One vector is turned by the same rotation once a tick. Each row is the vector after some number of ticks, and that number follows the row.
The counts run from 0 to 554.
[-16.2 -47.4   3.2  -3.1   0.6  11.7  15.9 -17.0 -15.3  15.6   0.0  12.8
  11.8  -0.2   6.2  26.6  -9.5   9.4 -12.2  -5.2  -1.1  -6.5   7.1 -32.7
  14.6 -16.8  34.4  14.7  27.9  -2.8  -2.8 -11.9  -5.0 -28.8  -4.1  12.2
  -5.2 -18.5  12.0 -14.5  30.5  17.4  -1.8   5.9  -2.8 -21.4  29.1   8.3
  21.5   5.2  14.5  14.7 -23.4  -5.2  21.9  -9.3  -5.0] => 425
[-14.6  10.1   1.0   4.8 -26.5  14.4   8.1   8.9  -1.2  -8.4 -16.2  -0.8
   7.5   5.6 -18.9  -8.5  -1.5  -3.4  14.2   6.7   6.7 -36.8 -26.6  14.6
 -27.0  -2.9  -0.7  25.7   6.2   4.5  16.0   0.6  -8.0  -6.3   5.9  -6.8
  15.6  15.1  10.3  13.0 -17.5 -17.6   5.7  20.1  -1.0 -46.2   6.0  12.6
  24.3   1.2   9.4  60.2  -8.9  10.4   5.0 -15.9   7.1] => 510
[-33.8  39.3  -3.4  11.7  13.1 -11.9   0.4   1.9  -4.9  -0.5   8.4  -4.3
   4.2 -27.2  -2.5 -23.5   6.4 -23.7 -36.1  14.8  -0.4   0.6  -4.1 -11.6
   2.7 -13.5 -24.7 -17.4  15.3  11.6 -11.3   4.9  -7.5   3.1  10.7   4.5
  -5.1  28.3   8.9 -21.2  29.8  -1.7  -8.3 -18.9  -6.9   6.7 -25.4   8.3
  11.2 -10.7  21.4 -23.2  -9.7  31.8 -14.3  -3.6  19.2] => 49
[  8.1 -16.6 -19.7  -2.3  14.8 -16.1  -4.3  -6.5  11.8   9.4   4.0  -4.0
  26.8   9.9 -13.8  -6.5   4.4   3.6 -16.5  16.8 -12.4  19.0  10.9  12.4
  18.7  32.9  -9.3  -8.4 -25.3  12.2   2.2  27.9  19.1 -15.3  16.1  18.8
 -26.4   1.8   6.8  -5.6  17.4  32.8 -24.6  10.3  -5.7  12.6 -17.3  -6.8
 -25.3  20.8   1.3 -32.2   7.9 -17.2   1.6   1.4   0.8] => 296
[ -9.0 -33.3 -27.7   9.4   5.2  11.2   1.7 -16.2 -16.6  -4.5   3.0  -3.0
  27.9  -7.1  -6.9 -16.1  -0.6  -7.1  -7.0 -37.1  -1.3  -2.9 -15.7   2.6
  -3.8   2.8 -17.3  -5.5  -2.6  -1.5  12.6   9.3   5.1 -10.6  20.3  21.5
  26.6  38.9  21.8   4.0  12.8  36.9   3.0  17.1 -10.6 -36.5 -14.5  -3.3
 -14.0  12.3  -2.1  30.3  -9.9   8.6  -2.4  26.5  -4.8] => 71
[ -7.4  20.7 -12.2  13.0  19.5 -17.7 -13.1   0.1  10.6  -2.1  17.9 -11.5
  -4.0  -8.4  -9.4 -17.8  15.7   7.6  -6.4  20.7  14.8   7.2   8.6  13.9
   0.0  23.9 -18.2  -3.1 -19.2  35.7 -14.9  18.6  20.5  -1.4  -3.6   6.8
 -40.4   3.7   4.6 -16.5  15.6  16.2 -17.7 -23.6   0.9  41.1 -25.7  10.0
 -13.9   7.0  -4.3 -35.0  13.7  10.9   8.9   1.3 -13.6] => 214
[ -3.2 -13.5  -3.2   7.8 -13.2  25.4  14.9   8.4 -27.9 -25.4 -26.3   9.7
  -9.5  -6.6 -11.2  -1.6   1.9  -3.7  18.3 -29.0   5.7  16.1 -15.0   1.7
 -24.7  -0.7 -24.4   8.3   8.3   1.4   5.3  14.4  -5.0 -14.7  14.3  16.8
  13.9  -2.6  18.9   4.9 -39.2  12.8  16.5  16.0  -7.9 -16.5   7.5   9.3
  -4.2  -8.4 -16.1  49.2   2.7  17.7  -2.7   1.0  17.8] => 152
[-20.6   7.6   8.5   3.9   7.3  -5.4  -5.1   7.7 -12.5 -12.2 -15.9 -11.8
  17.8   3.2  19.0  20.3 -25.3   2.3  -8.6  26.4  21.5 -14.3  20.8   5.5
   0.3  11.8 -23.9  16.9  12.2   8.2 -26.1 -33.7 -12.6  -6.0 -16.6 -21.9
 -32.0  11.6  -3.3  -1.9  10.7 -19.2  -5.2 -16.7   1.9  23.0  15.7  37.3
  -6.3 -14.4 -16.3   4.1 -19.7 -17.3  29.1   0.0  -1.0] => 249
[ -9.1  46.6  19.3  15.2   3.0  -4.9  -8.7  -2.7  10.3  10.2   3.6   5.6
   2.5   2.2  24.5   0.5 -23.9   4.3 -13.2   3.6 -14.5  24.4  20.0 -10.8
 -10.3 -26.0  -7.5  -4.4  14.7 -32.9  -4.4  11.2   9.7  -6.7  12.0   8.6
 -20.4  20.2   9.8  -1.8 -11.8  -8.1   9.2  25.0  17.7 -27.9  38.8   9.9
  25.6 -16.9   0.0  10.5 -21.9  26.6  -1.0 -30.0  -5.2] => 116
[ -0.5 -12.8  31.1 -12.6  -4.6  -5.0  15.8  19.8   1.0  -5.8  -7.7 -16.2
  17.0 -10.2  10.5  20.3 -40.9  -0.7  -8.7   6.5   9.9 -11.7   8.3  16.8
   6.4  -3.7   4.5  12.3  16.4  -2.5   8.9  -8.2 -37.3 -11.6  -7.6  -4.0
  16.4   6.0  23.9 -15.8  -2.1 -22.8 -11.4  -7.5  -7.5 -28.6  16.2   3.6
   8.4 -25.4   8.7  11.1 -36.8 -15.1   0.3  -0.2  49.4] => 92
[-23.9  15.1 -19.9  17.1   9.0  -3.4 -21.1  -9.9  -8.7  -6.9  10.8   6.1
  33.2 -23.6  19.1 -18.1 -20.8   6.0 -14.9  -2.8  20.0  20.7  -3.3   4.0
  -7.4  -4.4  -7.2 -26.9  -6.7  -2.7 -35.1  -0.3  11.1 -10.4  23.2  27.5
  -5.7  21.4  13.6 -37.5  20.3  12.0   4.1  -7.2   0.9  13.6 -21.2   2.8
  -5.2 -10.6 -12.0 -19.1 -13.5  30.1  -2.2  15.3 -12.9] => 140
[ -4.5 -29.3   6.3 -17.8 -19.2  -5.5  28.9  -2.9  25.3  17.2  10.9   1.7
   8.4   8.9 -35.8  -6.7  14.4   3.2   3.0  15.9   3.1 -19.2  -1.3  10.1
   9.1  -6.4  42.6  25.7  -2.7  14.1 -14.3  19.9 -20.8  -8.1  -9.7 -11.0
  10.1 -28.5   6.4  -2.6  32.5 -13.9  -6.0  -1.7 -20.8 -11.1  -3.4   4.9
  17.6  13.2  38.3   1.4 -17.2  -4.3   8.4  -9.5  15.2] => 518
[  3.3  14.3 -18.2  -4.3  18.6  -2.1 -26.7   1.3  10.5   4.5 -26.9  -2.0
  22.6   2.5   6.8   9.7 -15.6  12.5  -9.5  33.6   3.3 -25.3  23.6  39.3
  -1.5  23.2   7.6   8.6  -6.8  -1.1  -4.7   1.3  10.5   4.5 -12.6  -8.3
 -41.0  20.9   8.1  -7.6  10.7  -4.9   3.5 -11.7   8.5  20.4   3.1  25.6
   4.7  -2.4 -27.7 -19.9 -17.1  -8.1  32.8  -0.3 -22.2] => 98
[ 16.6 -10.0 -14.1  -3.1   0.4  11.2  -8.5  10.3  50.9  13.0  18.1 -15.9
   7.2   2.9 -10.3  -0.5 -16.2  -0.7   9.3  20.2   8.9 -13.4   8.6  34.9
   4.8  44.0  18.8  26.2 -28.8  12.2  28.9  38.3   4.3   5.4   4.5  -4.1
  -4.4 -13.4  26.3   6.0 -12.0   8.6   1.5  -5.8   5.7 -19.4   8.2  -9.8
 -10.1  -5.8  11.0  11.7 -11.1  -2.5   8.8  12.0 -11.3] => 21
[ -3.6 -20.0 -26.4  -5.7  15.7  13.1  -9.3 -12.6  25.1 -26.4  -4.9   5.0
  -4.9 -11.7   0.5 -11.0  -3.2  -2.9  13.7  26.9  27.7 -39.6  -2.1  -3.0
 -11.3  33.9  20.5  33.3 -16.7  23.8  11.7 -19.3  -4.6  -1.4  -2.3  -7.7
   6.2   6.6   6.5   4.7  21.6  -8.1  30.9   8.0  -5.2   7.8 -26.0   0.5
   9.1  10.3   5.5  18.7 -15.4 -15.6  16.1 -11.8  -8.4] => 178
[ 13.8 -42.2 -25.3 -14.3  21.0   9.2   7.9 -14.9  -3.9  -8.0  -2.8  -7.9
  -6.4   9.5  -0.5   0.4  14.8  -2.3   6.3 -19.5  -7.4 -20.1  19.2   0.8
  -3.5  15.4 -13.6  18.9   6.9  -0.4  20.5  15.0  16.3  -4.9 -13.1  -4.2
  -0.7  14.3  13.5  37.8  12.4  48.2   4.8   3.4   2.6 -17.8  21.1   9.0
 -11.5  20.3  -8.0  30.6  -4.9 -22.7  14.2  15.0 -10.5] => 503
[ 13.4  14.6 -10.9  -8.6  -3.6  -1.8  13.8   0.2   2.7  -1.0 -37.5  24.3
  -1.4   9.0 -22.7 -22.2  28.9   1.6  -0.1 -13.8 -38.0  18.9  -3.8  14.6
 -20.1  -0.4   3.1   2.4  -8.0 -20.0  21.1  49.8   1.8 -10.0  13.0  12.0
   0.8  11.5  15.4  23.4 -18.9   5.3  18.1  36.8 -10.0  -8.8  -1.2  -6.4
   8.1  17.9   3.8  10.2   1.3   7.4 -15.4 -21.8  13.1] => 37
[  7.9   2.5 -21.2  12.0  -8.3  27.3  -6.7  14.6   2.0   0.5  -4.7  15.9
  -8.2 -14.3 -16.3  -7.0  15.8  -0.3  10.3 -25.7  -6.8  41.9  -7.6  -3.5
 -27.9  13.5   6.6   8.3 -25.1  -0.8  -5.0  30.1 -11.2  -3.1  25.5  31.6
  -1.7 -20.8  15.2  -4.5 -26.5   7.4  38.0  13.5  -5.6   8.5 -13.2  -7.8
 -14.4 -15.0  -1.6  23.5  -8.5  25.7  -7.2 -19.5  -7.6] => 302
[ 23.6 -22.8  11.7 -36.3   6.3  -2.7  18.9  20.7   8.0  -5.8 -30.9   2.5
 -13.3 -16.1 -22.5  21.8  -5.7   4.5  -2.4  22.1  -3.9 -12.2  18.4  15.4
   7.5  24.3  17.0  26.3   7.8  15.1  21.2   5.1 -33.1  -2.8 -21.5   3.1
 -22.8 -17.7  28.7 -16.1  -9.4 -14.9   2.0  -7.4  -7.1   8.2   5.6   4.4
   8.5  -9.3   0.1  -9.5 -16.0 -18.5   5.6 -27.0  34.5] => 18
[  6.6  -3.0  25.8   9.7  -1.5  -1.5   3.2  29.7  -1.0  16.0   5.2  18.3
  10.3 -15.6  33.1   2.7 -10.4  11.4 -12.7   1.5 -15.9  47.7  22.8  -6.0
   3.3   6.8  -6.3 -18.5 -20.7 -14.6 -12.9  22.9  -1.3 -10.8   8.0  27.4
 -25.1 -14.3  16.8 -19.7 -22.8   9.1 -13.7  25.3   0.1  24.8  20.4  -3.2
 -17.2 -22.7  -2.8 -12.9 -23.6 -14.9  -1.1  -8.3  25.4] => 299
[  5.6  41.6 -15.4 -11.0  24.1 -18.4   1.3   3.9  10.4 -20.5 -13.4 -14.7
   8.4   3.8 -23.5 -18.9   3.7 -19.0 -26.1 -10.7 -15.2  29.6  10.4  36.2
  -8.2  16.3 -25.2  -2.7  -2.3   7.2   6.8  48.9  -2.2   3.1  16.7  -9.6
   1.3  28.0  15.6   4.2   4.2   6.6   7.8 -11.9 -13.8   6.7  -8.0  -8.6
  -9.1  -1.8   8.2 -17.6  -6.3  16.6 -17.0  21.0  10.4] => 130
[-15.5 -21.2   5.1  -8.1   8.2  -7.7  -3.7   7.1 -16.5   7.3  -5.0  -6.4
  27.3 -19.7  -7.9  -7.3  -8.6   1.3  -8.6 -21.4  14.9  -5.4   9.3   8.3
   2.5 -17.2 -10.5 -13.6  15.8   4.3 -41.5  -7.0 -30.4  -7.9  -7.1  16.3
   4.2  25.7  20.4 -36.8  28.5   0.7   2.6 -32.8 -24.2  13.3 -22.9  17.7
 -11.3 -12.2 -11.3 -18.3 -29.0   3.3  -4.6  16.6  25.4] => 407
[  3.5 -13.2   6.6  -2.7  -5.7  10.2  15.7   5.5  18.9  26.8   7.5  15.5
 -11.7 -11.9  -8.9 -10.3  12.8   1.4  -1.9 -18.3 -35.9  22.5  13.0 -21.3
  -5.2 -17.7  24.1   0.9  -8.9 -17.2  -5.1  29.2 -14.2 -12.8  15.8  29.8
   5.8 -10.0  23.0  -4.1  -2.0   4.8  17.8  23.6  -9.1 -14.4  14.8  -6.5
   8.5  -3.5  23.9   7.4 -22.2  15.7  -6.1 -36.9   4.1] => 35
[  6.6  -4.1  -6.8   6.4   0.1  16.7 -17.7   4.8  14.4   7.6  11.9   6.5
   6.2  -5.0  19.5  15.3 -31.7   8.3  -7.4  -1.7   1.8 -13.9  18.7  28.8
   0.3  17.1  19.9   5.9   3.4  -7.5  34.9  23.6  30.6   3.3  -3.3  -2.6
 -12.8   2.6  30.1  -8.0  -6.8  36.7 -15.8 -10.8  20.4 -22.0  38.3  12.9
   8.1 -11.8  -7.7  11.4 -13.4  12.4  21.0  20.7 -23.9] => 264
[ -8.2 -42.1   2.2   2.5  -5.7  27.5   7.9  11.8 -27.3  26.5 -14.6 -12.3
  -0.7  -2.2  -8.3  26.1  12.0  -8.7  -2.6 -13.7 -17.9  -6.4  19.1 -32.3
   5.4  -6.9  -9.8  21.2   9.0  -6.9 -19.9 -15.4 -12.5 -12.2  -1.8  14.7
 -34.6 -11.6   7.5  14.4   7.0   8.9   9.7  -5.0  -0.9  -6.1  28.1  36.0
 -12.1  -6.7  -4.1  30.2 -14.1   1.1  21.9 -11.0  -6.1] => 76
[-15.0  -0.4 -12.4  20.2  -6.5  20.8   1.5   6.7  18.8  -8.2  14.9 -21.4
   9.2  10.0  -5.3   4.1 -10.4 -21.0   0.5  21.3  19.0  31.6  -6.3  -4.0
   3.6  37.5  -3.7  28.0 -36.6  24.7 -12.2   9.3 -15.0 -14.1  32.7   1.7
 -16.7 -40.6  -3.0   6.4   1.4  -7.8   8.6   4.9  -0.8   6.5 -14.4  -8.9
 -27.8 -17.6  20.2  20.2  -0.8  12.1   8.1  -1.8 -11.3] => 136
[-10.8  16.0  12.3  12.3   1.8   3.4 -11.2  -2.7  29.2   2.7  32.3   4.8
   5.0 -29.8  23.7  -8.0 -31.8   8.5  -0.7  34.7  22.3   2.1   1.1 -15.0
  -2.1   8.5  15.6  -0.4  -4.5   2.1   0.9  -4.1   0.1 -12.6   9.7  29.3
  -4.0   1.6  22.5 -48.3  -4.3  -9.2  -1.2   0.9  18.1  -9.4 -13.3  -7.5
  20.3 -23.9   7.6  -4.2 -17.8  23.0  -2.7 -31.6   3.4] => 532
[ 25.6   7.1   1.7 -34.9  29.6  -2.1   9.0   6.6  21.8 -20.1 -28.1 -10.2
 -14.8   2.1  -1.1  16.6 -15.4  -4.0  11.1  12.4  -6.6  15.6  34.9   7.1
  -3.1  22.6  -0.9  27.6   6.8   5.8   7.7   6.8 -25.7  -8.0 -11.1  -1.8
 -23.4  -5.6  16.9  -3.4 -15.9 -23.4  30.1  -9.5  -1.4  11.0  10.2  -0.8
   9.7  -9.0 -14.3   2.1 -17.0  -8.4   4.8 -34.6  18.5] => 525
[ -0.3  27.4  -7.4   1.1  20.0   6.6 -22.0 -10.5  27.3  -5.7   9.4   4.6
  -6.7 -19.8  24.8   3.6 -39.4   3.9   5.9   9.3  18.3   4.7  23.4  -5.8
 -12.8   2.6  18.3   5.4   9.2 -10.4  -2.3  -2.6  -2.1 -14.0   6.4  17.1
  -9.8  18.8  23.6 -37.3  -2.6 -11.4  33.9  -3.6  18.7  -1.9   1.0   0.8
  23.9 -19.0 -12.3   8.3 -27.6  24.1  11.3 -24.7 -14.7] => 25
[ -5.1  22.4  -0.1  13.1  10.1   0.8   4.2   0.7  -5.8  -7.6  -2.1  22.3
 -14.3 -37.8  30.8 -25.4   1.3 -16.2 -29.8 -16.8 -23.8  20.0  13.8 -27.0
 -14.1  -8.2 -18.4 -29.7   2.5 -17.6  21.1  15.8  11.6   0.6  21.9  11.3
   5.1  29.2  14.2   2.8   6.4  24.3  -3.5  20.7   2.8  -4.6   7.2  -6.8
   6.4  -6.6  17.0  -8.7 -31.7   3.9 -21.6  -1.2  20.6] => 464
[-32.2  -3.4  -7.6  20.4 -15.6   2.7   9.4   4.5  -2.8  -7.3   8.0  12.9
  30.8  -7.3  -1.1 -27.1   1.7  -3.6 -19.5   4.2  22.5 -10.4 -21.6  27.3
  -8.4   2.0  -3.5  -9.8 -31.0   9.8 -23.8   7.1  -9.1   3.9  11.1 -22.1
  18.7   5.0 -16.6   9.0  34.7  -5.0 -16.7   6.6 -19.1   6.7 -16.5  12.9
 -13.7  -4.1  22.3   3.1 -24.3  -6.7   3.8  38.6   8.1] => 404
[ -3.5   3.1  -8.5 -14.0   7.4 -20.6  29.6  -7.6   6.6  -2.1 -26.9  -9.7
   9.7  18.6 -37.2  -1.2  11.0 -26.4 -14.8  28.0 -20.9  14.8  -4.7   5.7
  16.4  20.0 -11.5  10.5   8.2  19.3  27.0  26.7 -10.8 -21.7   8.9  -6.7
 -15.6  -4.9  -6.3  19.9  22.4   2.8 -13.2  15.4  -4.9 -15.7   3.3  -9.6
  11.1  26.2  21.0  -7.5   6.4  -6.5   0.1 -18.7  25.7] => 203
[ 25.7 -44.3  -8.8 -40.8  32.3  10.9   7.2 -13.7  10.3 -13.2 -13.6   1.6
 -13.1  -8.9   2.2  12.1 -12.1   6.7  13.9 -13.8   5.2  -5.0  36.9 -10.1
   7.1   6.5   9.7  23.9  19.7   6.8  -4.1  -2.7 -15.4 -20.7 -13.2  20.3
  -3.7   6.6  22.5  -9.4   7.7   9.0  24.8  -4.8 -10.4  13.4   5.8   4.7
   1.1   3.4 -23.6   9.0 -27.5 -28.2  15.3 -13.4  18.6] => 259
